In the rows, 128 means zero.
A state moves one step at a time under one of 8 hidden systems, and each row is a state written as 20 numbers. Each run below is a few steps of one system.
path 1, j_11, 11 rows:
[[127 140 136 179 129 168 168 133 110 159 134 125 153 113 126 130 149  96
  110 111]
 [109 161 120 113 104 127 107 172 130 112 174  97 102 128  98 114 117 117
  135 150]
 [ 90 143 118 132 123  94 163  88 155  97 102 128 116 122 157 118 100 145
  112 129]
 [155 142 125 140 168 140 145 136 126 132 119 134 120 126 126 109 138  85
  146  66]
 [115 100 143  69 108  96  85 151 138 132 136  94 128 137 112 134 109 108
  138 120]
 [ 95  99 106 133 167 106 140 109 141 146  95 145 155 114 155 159 121 131
  106 153]
 [157 115 102 149 148 169 130 163 123 131 123 133 142 162 106 101 170  95
  132 148]
 [ 89 100 130  91  71 155 127 130 115 117 150 126 132 133 105 103 108 137
  106 149]
 [ 86 146 115 159 153 144 152 136  86 110 109 157 119 103 174 124 110 153
  125 126]
 [152 153 117 122 113 154 121 142 114 121  95 111  85 169 119 119 138 123
  178 112]
 [144 105 118  89 101 128 125  88 131 137 128 124 138 103 118 145  64 156
  148 111]]
path 2, j_424:
[[154 174 142 147  93 154 140 151 118 109 174 102 113 134  98  88 135 120
  148 129]
 [ 87 164 144 109 115  94 124 102 152 111 154 115 114 104 143  92  93 147
  111  92]
 [128 161 124 134 187 103 121 135 147 130 104 148  99 127 147 142 153 103
  127  69]
 [170  87 135  79 129 105 105 134 157 133 115 103 128 161  94 136 136  84
  156 112]
 [115  63 128 121 147 112 144 104 139 158 134 128 193  99 125 136 104 107
  107 145]
 [ 94 120 123 166 154 154 134 166 109 157 134 123 153 141 123 119 179 101
  115 182]
 [ 83 132 113 104  85 160 149 122 133 106 150 133 100 161  86  92 142 133
  121 179]
 [ 88 131 115 129 148 144 166 122  96  74 130 177 108 111 154  78  98 152
  122 111]
 [109 135 147 111 132 149 109 150  78 131  84 128  85 152 157 117 136 136
  168  73]
 [140 113 110  67 129 133  99  93 124 161 110 135 109 123 108 171  91 157
  182 112]
 [182 100  99 152 172 131  92 111 128 153 100 134 183 120 157 134 112 169
  147 153]]
path 3, j_886:
[[131 108 129 129 159 160 120 167  90 187 156 122 160 100 103 150 129  78
  144 107]
 [ 86 121 116 105 100 107  89 144 150 138 133  74 138 156 119 116 125 139
  133 208]
 [ 95 121  82 151 149 166 177  75 143 131 100 178 137 137 134 111 134 147
   95 148]
 [160 123 126 135 133 180 109 187  79  88 155 155 118 137 124  71 137 129
  131 106]
 [ 88 123 156  84  69 111 103 127 102 114  96 110  96 130 163 153  93 165
  127 104]
 [147 144  93 146 186 127 145 118 110 145  86 156 107 113 143 197 119 137
  175 128]
 [213 115 134 142  93 147 111 130 132 140 120  73 158 163 108 106 130 124
  180 147]
 [118 137 122 134  86 142 113  78 150 175 159 120 173  82 127 136  87 172
   81 121]
 [143 193 102 181 170 120  90 171 148 111 149 145 115 125 151 130 167 151
   89 146]
 [164 146 152 117  55 126 154 121 157  70 114 128  79 169 114 133 159 119
   95 104]
 [142 120 148 127 141 101 180 133 107  95 158 159 125  55 132 177  78 107
  122  87]]
path 4, j_978:
[[ 84 154 176 154  76 125 161 126 112  99 101 118 100 148 170 114 162 141
   91 115]
 [133 148 140  99 145 124 171 124 100 100 152 174  63  96 104 177 117 124
  172  99]
 [167 111 150 124 153  64 122 130 140  98 105  78 145 140 154  97 100 116
  194 133]
 [108 146 142 128 135 134 133  65 162 221 122  98 153 121 110 134 140 109
  136  86]
 [135 131  94 100 171 128  48 177 152 147 186 140 138 123  92 122 145 127
  115 153]
 [108  90 125 131 107 116 121 113 164 102  91 140 147 171 158  99 165 141
   48 159]
 [116  96 148 135 134 176 177 146  65 126 141 199 119 102 123 165 154 113
   99 100]
 [119 103 168 109  98 101 135 183  73  75 130  97 109 139 141 129 114 129
  184 178]
 [ 89 148 133 139 133 120 194  40 134 157  96 118 120 119 136 136 105 150
  182 141]
 [168 163 103 134 189 162  97 138 117 157 169 131 130 121  97  77 126 131
  196 106]
 [120 132 125  92  85 122  50 103 178 137 119  90 140 167 138  64 122 160
   97 106]]
path 5, j_11 (11 x 20):
[[150 119 166 144 139 160 167  98  73 161 101 145 119 132 138 146 157 141
  191 108]
 [159 133 139 100 122 139  89 122 109 164 169 110 129 121  92 136 117 164
  202 157]
 [134 141 132 140 127 115  97  67 155 155 130 127 157 119 155 115 126 207
  128 161]
 [184 168 132 157 144 162 103 110 147 147 149 168 123 132 123 119 187 161
  100  92]
 [174 133 176  99  77 109  92 151 131  87 174 143 101 123 117 143 149 161
  101 114]
 [139 133 190 155 113  80 174 114 115 107 125 141 121  92 165 196 143 146
  111 130]
 [176 160 166 164 141 109 173 142 125 137 157 103 120 120 102 162 166  87
  178 145]
 [114 142 164 112 108  82 147  94 172 137 191  80 144 116  87 100 118 115
  151 168]
 [ 75 164 144 148 194  87 146  90 170 142 162 139 143 100 145  76 147 125
  103 116]
 [111 146 148  95 176 102 104 149 164 109 146 149  84 168 110  78 196  92
  119  92]
 [ 91  56 165  46 145  80 142 117 135  86 124 176 104 138 120 131 138 108
  114 116]]
path 6, j_485, 11 rows:
[[128 147 170 115 118 120  47 131 124 149 128 124 127 136 169 104 157 184
  108  88]
 [156 143 136  94 123 100  95 114 146 119 112 167  76 127 132 209 151 171
  116 114]
 [216  93 166 151 137  85 144 136 121  99 119 138 151 113 147 182 139 128
  142 145]
 [148 137 200 159  83 117 162 102 122 175 162  86 165 103 120 154 147 123
  135 137]
 [110 202 137 147 145 104 137 111 154 133 211 126 114  91  98 124 132 147
  140 163]
 [137 159 143 144 160  96 146  92 182  81 152 149 117 146 135  52 165 139
  107 124]
 [120 120 178  88 150 119 151 104 131 119 149 172 101 117 119 102 155  97
  107  33]
 [ 91  93 180  63 174  53 104 167 117 117 138 127 108 119 135 147 133  90
  154 111]
 [ 87  79 145 101 158  87 155 107 145 163  86 119 132 164 117 167 179  91
  153 186]
 [126  76 120 128 164 177 164 128 100 168 167 162 159 132  69 126 169 101
  155 193]
 [ 71  94 149 123 116 169 119 137  84 130 177 138 164 139 124  41 144 164
  119 193]]
path 7, j_26:
[[ 98 104 139 109 132 110 107 100 142 142 108 152 147 114 163 133 123 149
   71  93]
 [155 129 130 125 152 124  94 184 114 138 123 146 108 130 124 188 167 108
  119 117]
 [164  84 145 110  73 118 142 135 130 114 125 102 139 149 105 160 128 118
  138 179]
 [105 117 133 168 140 148 195 110  94 144 148 139 163  87 131 131 114 124
  134 156]
 [112 189 138 155 126 150 115 156 110 131 161 100 111 139 127  72 147 140
  155 139]
 [101 156 129  93 111 105 135  71 174 104 130 138  87 141 124 102 121 160
  119 112]
 [155 113 134 122 191 108 124 129 125 106 110 173 123 115 158 122 129 123
  128  63]
 [153  95 159  94  94 125  76 153 122 165 109  88 141 145 124 153 136 105
  132  92]
 [117  96 108 107 136 113 130 115 143 164 140 132 151 101 100 199 111 124
  126 179]
 [145 114 115 181 157 149 144 155 112 125 131 126 165 146 132 100 164 121
  137 200]
 [ 96 150 141 135  64 180 155 113 118 124 162 131 117 140 104  80 145 143
   95 134]]
path 8, j_26:
[[ 86 142 147 127 116 128 151 120 142 129 149 153 103 136 114 140 184 125
   75 143]
 [137 120 160 113 146 107 153 163 102  65 158 163  91 126 120 117 145 114
  144 131]
 [100 100 191 105 103 112 161 113  94 128 110 103 123 135 141 116 126 116
  163 108]
 [100 137 135 101 169 129 139 106 112 177 147 132 116 106 103 144 122 115
  187 110]
 [138 110 116 103 164 121  83 116 145 147 125 112 145 161 119  79 136 145
  176 164]
 [108  96 113 111 132 166 115  80 145 164 119 167 152 145 121 103 152 153
   87 126]
 [131 113 120 112 147 153  79 177  92 113 149 184 114 124 132 138 149 158
   99 133]
 [132 104 157 113  68 129 123 138  96 106  92 133 105 155 150 173 146 164
  127 162]
 [154 130 137 150 121 153 191 105  80 129 127 161 115  96 124 187 117 146
  165 132]
 [173 156 152 159 112 139 120 129  95 134 147  88 147 115 139 100 104 164
  195 141]
 [120 181 132 145 112 124 124  53 169 169 136 110 137 111 137 114 117 179
  122 117]]
path 9, j_424 (11 x 20):
[[145 103  93  96 121 120 110 150 169  92  97 118 118 176 111 105 128  91
  111 126]
 [107  67 114 114 117 142 156 132 113 124 107 139 159 111 134 136  91  91
   90 102]
 [ 86 111 113 139 144 143 130 188  82 144 112 109 136 126 135 154 123  96
  147 159]
 [ 91 139  84 123  97 162 147 107 130 141 107 101 115 156 105 120 106 137
  157 180]
 [129 148  74 154 140 182 139 119 112 116 137 153 137 114 133  75  89 156
  128 116]
 [116 151 120 118 107 151  61 163 110 124 110 113 111 147 159  92 121 156
  115  87]
 [129 131  91  86 112 125  90 121 144 129  95 149  91 127 132 191 101 156
  110 101]
 [202 100  94 150 142 119 116 154 123 104  83 129 147 126 153 174  96 132
  141 136]
 [168 111 140 159  55 150 124 135 120 160 112  75 177 125 132 158 114 125
  118 139]
 [125 179 108 164 104 133 128 146 134 141 184 111 145  80 114 166 102 143
   99 166]
 [134 202 111 179 115 103 135 148 166  79 129  94 107 140 146 103 132 132
  107 147]]
path 10, j_992, 11 rows:
[[172  81 123  84  88 130  95 167 127  92 157 154 142  88 118 166  74 117
   62  73]
 [112 128 140 170 111  69 126 184 114 111  76  79 143 110 196 203 110 110
   98 149]
 [146 170  90 174  85 164 208 124 146 137 122  96 112 139  77 179 129  76
  140 167]
 [150 123 110 142 120 123 160 132 145  69 197 106 170  96 101  50  56 113
  130 157]
 [ 47 180 124 152 137 115 120 131 150 139 112  80 134 122 176  54 101 109
   90  66]
 [103 172  74  75 152 132 107 167 160 113 120 142  42 155  84 149 136  73
  126  77]
 [176  43 109  76 137  70 125 131 168  59  72 137 136 160 138 137 100 101
  120 128]
 [119  56 126 152 129 151 164 124 106 191  69 107 200 109 146 170 105  65
  104  99]
 [ 93 109  89 124 111 163 108 204  95 163 158  81 150 129  80 151 112  92
  154 215]
 [ 68 129  66 142 100 150 147  95 148  92 106 121 139 159 141  69  94 180
  112 224]
 [109 151  84 158 138 224 159 134  77  98 116 181 108 127 148  55 108 139
  110  57]]
path 11, j_978:
[[111  70 129  89 118 107 138  80 151 123 103 115 155 150 129  93 103 134
  138 151]
 [101 116 120 147 177 167 124 126  88 187 124 151 159 104 143 122 135 128
  136 106]
 [117 126 121  97  98 153  76 164 114 131 127 112 106 178 108 108 156 145
  145 167]
 [117 101 103 113 112 145 143  68 132 119 104 174 132 122 141 135 100 185
  110 142]
 [175 130 132 169 145 174 118 164  66 125 117 146 135 120 156 122 135 145
  154 103]
 [142 145 153 104  38 134 109 115 124 131 120  88 102 150 119 142 117 164
  149 128]
 [160 160  98 144 154 113 126  90 141 130 138 154 126  79 142 174  85 181
  136 127]
 [212 165 138 181 124 128 103 156 143 117 123  95 137 153 142 106 160 127
  136 113]
 [147 149 158 108  62 114 125  99 170 139 170 114 124 107  99 155 122 132
   81  91]
 [146 152 131 156 176  69 113 174 144  94 159 143 133  79 158 166 123 125
   92 132]
 [145 139 169 155 110  93 172 137 162 106 111 100 113 166 123 135 192  72
  109 130]]
path 12, j_128 (11 x 20):
[[113 135 170 122 138 163 144 102  94 139 135 159 112 130 135  75 153 138
  146  66]
 [121 133 149  65 145 111  79 138 105 134 134 140  80 126 124 150 126 153
  178  97]
 [149 104 125 110 160 101 115  81 146 156  71 141 130 146 147 174 135 156
  162 139]
 [194  89 129 140 135 172 125 111 120 175 135 143 170 133  95 153 159 125
  146 138]
 [139  99 157 117  92 134  87 138 113 141 177 125 165 120 115 128 139 170
  110 187]
 [106 163 150 163 117 130 143 100 129 122 143 162 120 117 154 135 166 186
   81 157]
 [171 170 166 144 110 139 162 137 107  78 148 158  75 136 121 122 167 140
  143 103]
 [145 129 194 101 101  83 144 106 113 104 136 107 108 103 143 141  93 140
  171  85]
 [136 157 156 141 180  80 131 104 141 179 129 105 138  87 141 170 125 117
  169  97]
 [174 132 134 116 152  95  99 119 190 165 151  95 142 152  83 129 167  94
  152 146]
 [132  77 141 100 133 102 122  93 183 131 167 146 177 120 102 103 136 118
   71 140]]
path 13, j_992:
[[110 138 109  85 122 110 101 150 144 129 120  96 101 134 114 136  96 101
  145 101]
 [138 107  79 118 155 104 120 122 162 120  82 123 132 142 137 147 102 116
  127 136]
 [160  90  99 146 126 162 126 143 131 146 102 119 167 143 123 125 127  94
  106 124]
 [103 102 110 117  85 151 108 161 115 136 140 110 153 122 118 136 104 124
   96 155]
 [ 85 140  90 149 116 140 144 146 111  99 108 133 116 127 152 131 108 146
  111 166]
 [140 145 107 145 101 171 165 137 102  94 108 132 101 146 127 102 115 127
  142 115]
 [141 130 130 104  96 132 123 128 111 108 130 111 117 111 133 113  68 138
  153  85]
 [135 155 104 134 144 105  99 133 136 138  97  98 123 113 157 152  87 135
  151  98]
 [184 146  84 139 126 137  96 135 168 144 109 105 130 144 113 151 125 119
  130 123]
 [169 110 104 135 104 130 102 135 161 120 144 125 167 117 120 132 107 132
   73 133]
 [113 142 124 165 108 127 124 168 127 119 132 118 145 109 152 145 130 117
   63 128]]
path 14, j_886:
[[ 64 154  85 106  95 187 119 136 110 164 159 121 120 102  97 121  80 131
  111 114]
 [106 155  61 143 166 109  94 163 138  77  91 123 109 144 172  99  97 158
  131 166]
 [151 117 100 137  96 183 147 109 125 121  51 133 112 172 138 117 129 116
  118  65]
 [169 113  95 106 113 154  89 177  91 126 148 129 134  88 114 170  59 127
  141  98]
 [127 139 117 165 100  96  98 149 132 141  68  60 152 138 180 168 106 142
  126 167]
 [156 172  69 171 106 193 166  98 150 168 115 132 125 132  91 164 137 120
  118 133]
 [185 151 103 157 100 134 112 164 137  69 183 109 151 108 121  82  80 144
  112 146]
 [ 90 181 146 167  88 113 140 118 142 116  99 104 118 110 186 128 117 138
   64  72]
 [151 193  95 130 159 124 141 167 142 106 139 144  61 115 101 180 129  85
  142  83]
 [173 106 141 117  99  63 148 138 166  79 107  62 143 138 129 125  78  77
  146 125]
 [ 92 125 125 154 146 129 169 104 145 196 125 102 180  83 128 144 103  68
   97  84]]
path 15, j_128:
[[123 122 101 141 147 152 148  88 156 127  95 180 118 167 132 119 185 153
   91 154]
 [169  87 149 112 102 181 146 147  77  91 146 178 117 135 110 111 141 132
  131 105]
 [ 87 112 173 108 101 115 116 138  65 130 119 117 120 104 170 153 103 172
  153 136]
 [123 184 116 161 152 138 149  99 121 169 102 131  95 127 135 175 149 153
  176 148]
 [213 134 121 126 115 143 124 101 149 120 146 113 134 150  88  99 124 145
  186 142]
 [150 113 159 124 110 117  86  91 140 155 156 118 185  93 149 100  98 172
  100  98]
 [142 174 141 150 147 115  75 159 146 150 148 145 117 114 146 168 180 146
   79 106]
 [175 126 147 114  86  91 143 134 166  76 121 134  90 155 110 177 161 116
  106 142]
 [149  88 174 149 122 100 209 112 109 104 138 134 159  80 137 158 104  98
  124 119]
 [ 96 155 181 156 145 105 146 168 102 159 170  82 141 105 125 119 151  85
  159 140]
 [ 73 171 129  98 136  92 140  93 185 133 162 103  98 142  89  96 138 115
  141 157]]
path 16, j_485, 11 rows:
[[134 170 146 164 108  92  79 182 169 174 179  73 163  97 124 177 154  94
   59 133]
 [123 174 117 143  85  88 161 138 203  79 171 127  98 134  90 163 160 105
   48 181]
 [130 137 149 175 132 112 242 134 135  41 161 161 120  99 124 102 131  69
   81 111]
 [ 65 151 197 124 121 107 201 151 101 102 155  84 101 117 124  64 121  49
  153  65]
 [ 25 146 118  62 181  79 159 106 152 135 119 103  76 139 100  96  98  70
  192 121]
 [ 97  68  72  93 241 124 135 115 160 150  88 146 147 175 104  72 146  61
  168 140]
 [ 85  21 111  70 150 194  88 148 107 198 123 142 183 172  84  78 160  77
  108 127]
 [ 29  57  90  78 121 179  67 193  67 155 133 168 138 138 125 144 134 150
   79 198]
 [ 88  90  85 150  99 197 132 178  49  89  58 173  99 187 166 151 166 178
  114 226]
 [167 104 110 153  47 245 179 127  16  98  79 156 107 150 135 142 105 187
  188 152]
 [152 155 115 160  79 183 113 113  37 133 106  90 142  93 181 109  25 233
  223 128]]

Name the system that made each run.
path 17 (2 x 20):
[[ 97  89 122 136 152 136 110 141 101 108 103 144 160 135 179  74 118 149
  106 137]
 [ 97 127 123 109  99 181 118 141  90 153  96 152  91 152 123 163 161 137
  119 115]]

j_424
path 18:
[[178 122  91 157 131 152 150 156 134 110 145 164 132 118  99 183 145 109
   93 161]
 [137  96 167 152  67 119 155 158 105  80 135  93 157 136 144 103 125 124
  115 178]]

j_128
path 19, 2 rows:
[[146 166 121 180 169 117  80 171 155 152 127 102 145 154 147 114 194 118
  110 156]
 [146 122 137 104  68 132 147 106 181 101 160 139 116 154  78 124 161 116
   66 139]]

j_26
path 20 (2 x 20):
[[150 121 147 138 141 116 123  98 131 134  94 160 128 133 162 159 157 168
  112 121]
 [191 128 157 132 121 146 122 142 111 137 154 145 119 127 102 164 166 132
  143 124]]

j_886
path 21:
[[143 159 141 160 161 135 137 133  86 129 127 149 100 126 143 155 160 168
  186 165]
 [180 143 157 130  82 152 138  76 128 130 134 121 124 147 114 101 138 176
  171 130]]

j_26
path 22:
[[141 123 115 125 138 147 155 132 121 155  74 121 106 153 115 167 147  73
  159  89]
 [155  87 104 100 112 128 116 141 131 139 150  91 165 118  88 133  75 105
  161 161]]

j_886
path 23, 2 rows:
[[148 150 147  99 186  94 119  82 156 165 153 172  96 103 108 183 157 151
  156 103]
 [208  77 176 110 161  85 110 113 150 129 127 137 151 156 118 131 179 123
  160 148]]

j_128
path 24, 2 rows:
[[152 166 115 145 146 112 143 106 186 102 128 119 117 152 121  74 140 107
  122  99]
 [138 116 138  96 127 115 121 133 155 115 149 138 133 112 119 107 112  91
   86  51]]

j_886
path 25, 2 rows:
[[136 156 130 149 113  97 174 127 151  60 136 117 106 142 129 103 128 125
  135 167]
 [119 143 157 149 129 129 186 102 121 110 125 126 126 112 147  85 115 101
  121  63]]

j_26
path 26:
[[110 165  94 154 143 128 121 146 150 115 137 103 129 144 125  89 131 125
  127 168]
 [110 146 109 124 104 153 136 113 151 112 124 134 111 146 119  85 127 120
   90  92]]

j_424
path 27 (2 x 20):
[[150 149 155 170  65 151 134 155  79 114 140  79 144 126 144 111 112 163
  158 174]
 [110 215 120 157  86 155 155  74 136 162 138 107 103 106 122 145 107 168
  141 120]]

j_11
path 28:
[[ 82 155 166 156 139 101 169 127 124 156 155 109 139  92 135 149 142  97
  112 127]
 [113 173 130 130 154 107 151 139 160 121 156 109  96 149  88 105 161  86
  158 153]]

j_424
path 29 (2 x 20):
[[144 155  80 105  69 169 140  91 145 148 160 105 121 102  63 152  54 140
  156 136]
 [153 167 103 186 145 109  94 126 143 116 130  93 178  88 193  81  64 173
  111 113]]

j_11
path 30, 2 rows:
[[107 144 210 165 111  92 157 102  77 134 168 102 165  62 181 126  96 183
  159 150]
 [127 239 162 177 143 123 134  98 141 176 147 116  79 128 128 149 195 157
  160 121]]

j_424
path 31 (2 x 20):
[[146 112 140 118 143 110  76 152 108 137 120 113 142 134 148 138 130 152
  157 155]
 [140 123 121 134  97 143 130  83 147 157 108 132 139 137 126 160 141 162
  111 152]]

j_424
path 32, 2 rows:
[[122  92 136  88 149  75  90 152 163 167 165 113 157 104  96 197 134  96
  108 163]
 [105 101 122 169 163 102 147 135 158 133 130 127 177 146 133 123 180 107
   87 221]]

j_978
path 33, 2 rows:
[[103 149  96 171 105 195 139 104 101 185  77 114 144 124 152 139 109 145
  122  98]
 [176 167  69 130 110 168  78 180 118 115 150 120 104 133 101 141 103 152
  159 152]]

j_128
path 34 (2 x 20):
[[ 89 154  83 173 137 167 142 124 155 132 100 122 133 182 132  57 175 122
   94 168]
 [109 144  98  99 102 175 135 140 132  72 155 183  77 137  99  86 123 129
   76  83]]

j_26
path 35, 2 rows:
[[ 98 122 143 146 115  78 117  85 153 121 108  77 169 150 170  80 118 188
  147 219]
 [123 165 106 159 160 205 156  60 135 177 135 198 119 128 116  98 178 152
  101  76]]

j_886
path 36:
[[175 162 110 133 132 151 112 137 115 139 123 132  98 125 120 160 125 142
  165 103]
 [196 127 129 127 102 110  89 120 153 119 132 107 146 128 131 134 109 160
  133 133]]

j_992
path 37, 2 rows:
[[192 173 132 133 126 162  75 112 128 173 136 140 109 132 117 150 156 174
  153  84]
 [212 137 139 116  96  86  71 113 169 109 147 123 132 118 131 170 120 184
  119 139]]

j_886
path 38, 2 rows:
[[100 126  97 138 140 113 152 136 145  90 106 117 118 162 131  99 134 121
  137 193]
 [111 109 112 127 117 180 174  97 120 124 115 146 134 142 117  78 116 111
  119  94]]

j_992
path 39, 2 rows:
[[146 125 110 144 165 174 132 118 105 138 136 173 137 120 129 100 136 147
  133 104]
 [135 132 137 106  91 142  65 146 115 132 132 119 121 141 139 116 124 171
  120 121]]

j_26
